500 stands for zero in the data rows.
Some points, one per row:
260;538;685;423;288;449;648;310
676;474;563;518;278;333;347;494
456;405;269;259;671;542;638;484
655;414;529;413;476;536;533;476
458;276;480;259;671;672;579;606
483;578;303;508;560;510;566;381
676;404;503;415;510;545;515;402
521;488;680;675;575;489;456;339
260;530;685;453;266;463;639;276
364;692;685;656;255;672;531;692
623;517;505;392;454;459;540;479
535;604;685;675;608;503;472;329
333;352;286;259;658;496;608;507
517;365;378;259;579;637;619;652
603;465;539;473;568;449;505;533
260;462;306;317;616;547;585;390
575;436;553;451;591;490;495;478
384;692;581;660;515;672;615;692
533;669;449;531;542;527;628;318
582;496;529;444;612;577;531;420
642;480;570;374;538;498;570;490
469;692;685;675;318;672;543;692
676;552;422;496;255;256;240;654
510;599;649;675;605;490;525;297
324;276;500;415;671;586;465;572
676;637;570;656;255;256;240;507
12 more points follow, each with its number after it:
676;472;590;525;314;303;306;526 0
580;499;615;354;539;574;546;421 1
365;434;301;675;606;340;312;614 2
260;510;685;429;279;473;612;276 3
456;544;532;478;543;572;558;522 4
260;606;685;445;255;443;605;276 5
676;276;499;418;671;576;489;513 6
649;469;507;453;524;567;506;479 7
676;402;486;559;587;611;512;513 8
676;590;456;595;364;279;240;485 9
278;491;685;399;362;468;651;324 10
553;435;451;292;583;462;529;507 11
Which of these numbered points is nearest to each point below by angle, seen from the average point of the first points? Its number follows each.
576;538;448;639;488;295;263;507 > 9
406;687;530;605;466;672;570;692 > 4
260;485;685;531;255;457;656;276 > 3
676;390;563;462;497;547;538;445 > 7
478;542;587;424;543;525;495;439 > 1
422;482;270;669;550;399;363;562 > 2
407;642;685;675;568;517;456;285 > 5
620;476;547;471;445;466;479;459 > 0
447;514;437;606;255;256;240;551 > 9
422;446;269;658;671;395;446;692 > 2
444;599;685;675;591;418;465;276 > 5
584;483;496;421;649;537;544;447 > 6
644;524;458;448;453;446;435;481 > 9
454;661;475;626;546;672;537;692 > 4
516;494;544;475;562;571;589;450 > 1
403;557;647;583;593;522;494;391 > 5
514;487;510;460;601;527;518;500 > 6
480;513;685;675;629;476;457;276 > 5
353;555;337;635;619;431;445;679 > 2
563;497;517;413;406;466;437;507 > 0
